In the data rows, zero lies at 4.5, halfway between 4 and 5.
Each row below has a hidden score, from 0 to 40, with 20 about the middle. What is it? The score is a weighted sum of the row's numbers plus the product of two more (or one squared), each taken from its middle value.
[4 6 5 5 3 5 4 4 5 5 4 6 4 3 6 3 2 6 5 6 7 4 6 2] 22
[4 4 6 2 5 7 6 4 4 5 5 2 3 5 4 2 4 5 4 4 4 4 3 6] 12
[3 3 3 5 4 7 7 6 3 5 8 2 6 2 6 4 6 5 4 7 8 1 4 4] 15
[4 4 6 4 4 4 5 7 5 4 4 5 3 4 7 4 5 3 3 5 4 5 3 5] 14
[6 5 6 6 5 3 3 3 6 4 4 3 7 2 4 6 3 6 4 3 5 4 7 4] 30
[3 2 3 3 5 5 5 7 4 8 5 6 6 5 6 2 6 4 5 7 6 7 1 2] 38
[6 5 5 3 5 5 3 3 4 5 3 5 2 7 4 5 6 2 3 5 1 5 4 5] 15
[5 9 2 6 7 3 5 2 6 1 6 4 3 5 4 5 1 7 8 3 5 3 8 3] 27
[4 2 6 2 5 6 5 4 4 6 4 5 3 5 5 3 3 4 3 5 4 5 2 5] 11
[4 5 4 5 3 4 3 3 5 5 2 6 3 4 4 2 4 6 5 6 7 5 7 3] 34
[3 2 4 5 3 4 6 6 4 6 7 3 7 3 6 4 6 3 3 6 8 3 4 2] 14
[5 4 5 3 4 5 5 4 4 7 3 5 2 5 4 4 5 2 3 5 3 6 4 4] 14
[1 2 6 3 5 5 6 3 3 7 5 3 7 5 5 5 6 4 4 7 4 5 3 5] 26
[3 4 3 5 4 5 6 7 4 4 7 2 5 4 6 7 7 3 2 5 6 0 6 6] 12
[5 3 6 2 3 4 4 5 5 6 4 5 2 5 5 3 5 3 2 6 3 6 3 4] 8
[4 6 6 7 5 4 2 6 5 5 5 3 9 5 5 7 4 5 4 4 3 4 6 6] 20
[4 3 4 6 5 5 6 5 4 4 7 1 7 3 5 6 6 4 2 5 7 0 5 6] 11
[3 2 6 4 5 3 3 4 4 9 1 8 6 5 2 8 8 1 3 6 2 8 4 5] 31
[4 2 6 5 2 4 6 7 4 7 4 5 5 5 5 4 7 1 3 5 6 5 3 4] 14
[3 3 4 5 3 6 6 4 5 4 6 5 3 4 6 2 2 6 5 6 7 4 5 2] 19
[6 8 2 7 6 4 4 3 6 0 7 5 2 6 4 3 0 8 8 2 5 4 8 3] 20
[2 4 5 5 6 4 6 5 4 3 9 0 6 3 6 6 5 6 1 4 6 0 4 4] 24
[4 5 5 5 4 6 5 4 6 5 4 3 7 5 4 9 7 1 3 3 2 4 6 6] 27
[4 5 8 5 3 5 4 4 5 5 4 5 3 4 5 3 3 5 4 5 6 4 6 2] 17
[2 7 7 4 7 5 7 5 5 1 6 0 4 5 5 6 3 5 3 3 4 0 4 7] 18
[5 3 5 4 5 6 4 3 4 5 4 5 3 6 4 3 6 3 3 5 3 6 4 5] 10
[6 4 4 6 4 6 3 4 4 6 3 6 7 5 5 6 5 5 5 5 4 6 5 3] 23
[3 3 5 3 7 5 5 5 3 5 7 2 6 6 5 4 6 7 3 4 5 2 1 7] 18
[4 5 5 3 5 5 7 4 4 3 7 3 5 5 3 4 3 5 7 3 5 5 3 6] 19
[6 4 4 1 5 4 4 7 3 6 5 8 7 4 3 2 5 7 7 5 5 6 1 3] 18
[5 6 3 3 5 4 5 5 4 4 6 5 6 5 4 6 4 4 7 5 4 6 3 4] 38
[5 1 5 2 4 6 4 5 4 7 3 7 2 5 5 2 6 4 3 6 4 8 2 3] 13
[5 3 5 5 4 4 3 5 5 7 4 6 5 5 5 5 5 4 5 6 6 5 5 3] 23
[6 4 5 4 4 4 3 4 6 4 4 4 6 4 4 6 5 4 4 5 5 5 4 5] 18
[6 8 3 6 5 4 4 5 5 2 6 6 3 5 6 2 1 7 8 5 6 4 7 2] 18
[7 5 3 5 2 3 3 6 3 4 3 7 2 2 5 5 7 2 5 4 4 4 5 4] 21
[6 5 4 4 3 4 4 6 4 4 5 4 4 4 4 4 5 3 5 3 5 3 4 6] 11
[4 6 2 4 7 5 4 4 3 3 7 5 8 6 2 6 4 7 6 4 5 5 2 6] 26
[4 2 6 3 4 6 5 5 3 5 4 5 3 5 5 2 5 3 4 5 4 6 2 5] 11
[4 7 4 5 5 5 5 3 5 4 5 4 4 4 5 3 2 6 2 4 5 4 7 3] 39
[2 7 5 7 5 4 4 2 4 2 4 2 4 5 5 5 2 6 4 4 3 3 8 4] 27
[5 6 6 3 5 5 6 3 4 4 5 3 2 5 5 4 4 4 2 4 3 4 4 7] 13
[3 5 5 3 5 6 7 3 5 2 6 2 3 5 5 3 1 7 5 4 8 3 6 4] 24
[5 4 5 4 5 5 5 1 4 4 3 4 6 5 3 7 5 5 5 3 2 7 6 7] 27
[5 5 7 4 3 4 5 7 6 4 3 4 4 4 6 5 5 2 3 5 2 4 5 6] 9
[8 6 3 6 4 3 2 6 6 5 3 7 3 4 3 4 4 5 4 7 4 6 8 1] 11
[3 5 4 6 4 6 5 4 5 5 4 5 3 4 7 3 3 5 4 6 7 5 6 1] 22
[3 7 5 6 7 5 4 3 4 3 4 2 0 5 3 6 6 3 2 3 2 2 5 6] 24
[5 1 4 2 3 4 5 5 4 6 4 6 6 3 5 4 5 5 5 6 6 6 3 5] 16
[5 4 3 7 3 4 5 7 4 4 5 3 5 2 6 5 6 2 2 5 7 2 5 3] 9
[6 6 3 5 4 3 1 4 6 4 2 9 3 4 5 5 3 5 5 6 4 6 8 1] 22
[4 3 5 2 4 5 4 6 3 6 3 6 3 5 5 2 6 3 4 7 5 7 0 5] 18
[4 1 1 6 2 4 4 8 5 7 5 6 6 4 8 5 7 3 2 6 7 4 4 1] 19
[7 5 6 5 5 5 2 4 7 4 2 5 3 5 1 6 4 4 5 2 4 5 6 7] 27
[6 4 4 9 5 1 0 2 5 3 0 6 2 6 3 7 3 3 4 5 1 5 9 4] 14
[5 5 5 6 6 3 3 4 6 5 4 5 5 5 4 6 5 4 4 4 5 4 6 4] 22
[5 5 5 4 4 5 3 5 5 4 3 6 5 5 4 4 4 5 5 4 5 6 5 4] 20
[5 5 6 4 4 2 4 8 6 5 4 5 3 3 6 4 7 0 3 6 2 4 4 4] 28
[5 5 3 4 5 4 5 4 4 4 5 5 3 5 3 4 3 5 7 3 4 5 6 5] 19
[5 5 6 4 3 3 4 8 5 4 3 5 5 4 6 7 6 3 3 5 3 5 4 4] 16
[5 1 5 3 2 6 6 7 4 7 4 5 5 5 6 4 7 3 3 6 5 5 3 4] 9
[3 5 4 5 3 6 5 3 5 3 5 5 3 4 7 3 2 6 5 5 6 4 6 2] 23
[3 4 5 3 5 4 5 7 6 3 6 4 4 2 7 4 5 3 4 6 4 5 3 4] 23
[4 5 6 3 4 4 4 8 5 3 4 4 4 5 6 5 6 3 3 5 3 4 4 5] 12
[5 6 3 4 3 5 4 5 4 3 6 5 2 4 6 4 5 3 5 2 4 3 4 6] 20
[5 3 4 5 3 3 5 4 5 6 5 6 7 4 6 4 5 4 5 6 5 5 3 5] 19
[6 5 4 3 5 2 2 6 5 5 5 8 5 5 6 7 6 4 6 6 2 8 5 4] 35
[4 6 4 6 6 4 5 5 5 3 6 2 5 4 5 6 7 3 2 4 5 0 6 4] 16
[5 5 3 8 5 0 0 4 6 5 2 4 5 5 3 9 8 1 0 4 1 1 8 4] 20
[3 4 4 2 5 6 7 5 3 3 6 2 2 5 5 2 3 5 6 5 5 3 3 4] 18
[5 2 5 4 2 2 5 9 6 7 3 8 4 2 8 2 5 2 4 7 4 7 2 2] 23
[5 6 7 4 5 3 4 8 6 7 4 4 4 4 5 5 5 1 3 4 3 4 4 5] 24
[4 4 3 2 7 6 6 6 2 5 8 5 6 7 4 3 4 9 7 4 7 5 0 6] 20
[3 5 4 6 3 3 5 6 6 5 5 4 5 3 5 6 7 3 3 6 6 2 5 3] 25
[4 5 6 7 6 4 5 5 4 2 6 1 5 3 4 8 7 3 2 3 5 0 5 6] 16
[3 4 6 3 4 4 5 7 6 5 2 4 4 4 4 5 5 2 4 5 3 5 4 5] 21
[3 3 4 4 4 6 7 6 5 5 7 2 6 3 4 3 4 6 5 4 7 4 2 6] 27
[4 5 6 3 4 5 5 7 6 3 4 4 4 5 7 5 5 3 2 5 4 4 4 4] 11
[2 3 3 5 5 4 7 6 4 3 7 1 7 3 5 6 7 3 3 4 7 0 4 5] 19
[4 3 4 7 4 3 3 6 5 6 4 5 6 2 6 7 7 2 2 6 3 3 6 3] 22
[5 8 2 5 6 4 5 4 5 1 7 5 3 2 4 2 0 7 7 3 7 4 8 3] 23
[4 3 4 4 6 4 5 4 4 6 7 3 6 6 4 4 6 5 4 4 6 4 1 5] 20
[6 4 5 3 4 7 4 5 5 4 4 6 5 4 5 2 3 5 5 3 6 6 4 6] 15
[5 5 4 3 4 4 4 6 5 3 4 4 3 3 5 3 4 3 5 3 5 4 4 5] 16
[2 1 4 5 3 6 6 7 4 5 6 2 5 4 7 5 7 2 2 6 6 1 4 5] 14
[5 5 6 3 5 5 3 1 5 5 2 6 6 6 1 9 5 5 7 3 2 6 7 6] 32
[4 5 5 5 4 6 5 2 4 2 5 4 4 4 6 3 2 6 5 5 6 4 6 3] 15
[6 5 3 4 6 3 4 5 3 5 7 6 6 5 3 4 5 7 5 4 5 5 3 5] 17
[2 2 3 5 3 6 7 7 4 5 8 2 6 2 7 4 5 5 3 5 8 1 4 3] 17
[4 5 4 5 4 4 4 3 5 5 3 5 4 8 5 3 4 6 5 5 6 5 8 2] 17
[3 4 5 5 5 4 4 5 3 4 5 3 7 4 4 5 5 6 4 5 5 4 5 3] 19
[5 5 5 4 4 6 6 5 4 4 5 4 3 4 6 2 1 6 6 4 7 4 6 3] 9
[6 7 4 4 6 1 4 5 5 3 6 5 4 5 3 6 5 4 6 3 3 4 5 5] 22
[4 6 4 3 5 4 6 5 4 3 6 5 4 5 2 5 5 4 7 4 4 5 3 5] 27
[3 4 5 5 4 4 5 4 4 5 5 4 6 5 3 5 7 5 3 5 4 3 2 7] 31
[5 4 4 5 5 4 5 4 4 5 4 4 6 4 5 5 5 5 4 4 5 5 4 6] 20
[4 6 3 5 4 4 3 4 5 6 3 5 0 5 3 4 6 2 2 5 3 5 5 4] 23
[3 4 5 4 3 5 5 3 4 4 4 4 5 4 6 2 1 7 5 6 5 4 6 3] 19
[3 6 4 5 5 7 6 2 5 4 4 4 2 4 4 4 3 7 5 4 6 3 7 3] 38
[5 4 3 5 3 4 4 7 4 5 4 4 5 3 6 6 6 3 3 6 5 3 5 3] 15
[5 5 7 3 5 6 5 2 4 3 4 2 3 6 1 6 4 4 3 3 2 4 4 8] 21
[6 5 4 4 3 4 6 5 5 3 6 3 4 4 5 4 4 5 6 2 5 3 6 6] 12
[5 6 5 4 5 3 4 5 4 3 5 6 5 5 4 5 4 4 7 4 3 6 5 4] 28
[3 1 3 6 3 5 7 8 4 6 6 4 6 3 5 5 7 2 2 7 6 3 3 3] 13
[4 6 5 6 3 4 3 4 5 4 3 7 3 5 5 4 3 4 4 6 4 5 7 1] 17
[5 5 4 3 8 6 5 4 3 4 7 4 7 5 3 4 5 7 7 3 6 5 1 6] 28
[5 4 5 6 4 4 4 5 5 4 3 5 5 4 4 7 7 0 2 4 3 5 5 4] 17
[4 3 5 3 3 7 7 6 4 5 6 3 6 4 3 5 5 3 4 4 6 3 4 6] 10
[3 4 6 5 6 4 4 3 2 6 4 2 6 7 3 6 7 3 3 4 3 5 5 7] 16
[7 8 4 6 4 0 0 6 6 3 4 8 5 5 2 8 6 2 3 3 2 4 6 6] 19
[4 4 6 4 5 5 6 7 6 5 6 2 5 3 6 4 5 5 4 5 4 2 1 5] 22
[3 2 3 6 4 4 6 8 5 6 5 4 5 2 6 5 7 2 1 6 6 3 4 4] 17
[4 5 5 6 3 4 4 3 5 4 3 4 1 4 6 4 3 5 5 5 5 4 7 2] 21
[7 4 5 4 4 4 3 5 4 5 3 6 5 4 5 4 5 6 5 4 5 5 5 5] 14
[4 5 5 5 4 8 6 2 6 3 5 2 3 5 5 4 2 6 6 4 7 4 6 3] 23
[3 5 5 2 3 6 7 9 5 4 6 5 4 3 8 2 4 5 7 4 5 5 2 4] 34
[4 6 5 4 7 6 4 2 4 2 6 3 5 7 2 4 4 6 5 4 4 4 3 5] 18
[5 5 4 3 5 5 6 5 5 4 5 6 5 5 3 3 5 5 8 2 5 6 4 4] 29
[6 7 2 4 6 6 8 4 5 1 9 3 3 5 6 1 0 9 9 3 8 4 5 3] 15
[7 6 5 6 5 4 1 4 6 4 2 7 5 4 3 6 5 3 3 4 2 6 7 6] 22
[6 6 4 4 7 4 3 3 5 4 6 4 6 6 1 6 5 7 5 4 4 5 2 7] 30
[5 5 5 4 7 4 4 4 4 4 6 4 6 7 4 2 3 7 6 5 5 5 3 4] 12
[5 5 4 4 6 5 4 6 2 6 7 6 7 4 4 3 4 8 8 4 5 5 1 4] 33
[6 5 3 5 5 3 2 6 4 5 5 6 6 6 3 4 5 6 5 5 4 7 2 4] 18
[4 4 5 4 4 6 6 3 5 3 6 4 2 4 6 2 1 7 5 5 7 4 6 3] 20
[4 3 5 6 5 7 7 1 4 5 5 4 7 4 3 4 3 5 7 4 5 6 4 5] 26
[5 6 4 4 8 1 1 4 3 4 5 5 6 7 4 7 7 6 5 4 2 5 4 6] 26
[6 2 4 5 2 5 3 7 5 7 2 7 7 2 6 4 7 3 4 6 5 8 2 5] 22
[4 6 4 5 6 4 5 3 4 4 5 2 4 7 1 6 6 4 4 5 3 2 3 8] 18
[6 3 5 5 4 6 5 5 5 5 4 3 4 5 4 7 6 0 3 4 2 4 5 6] 19
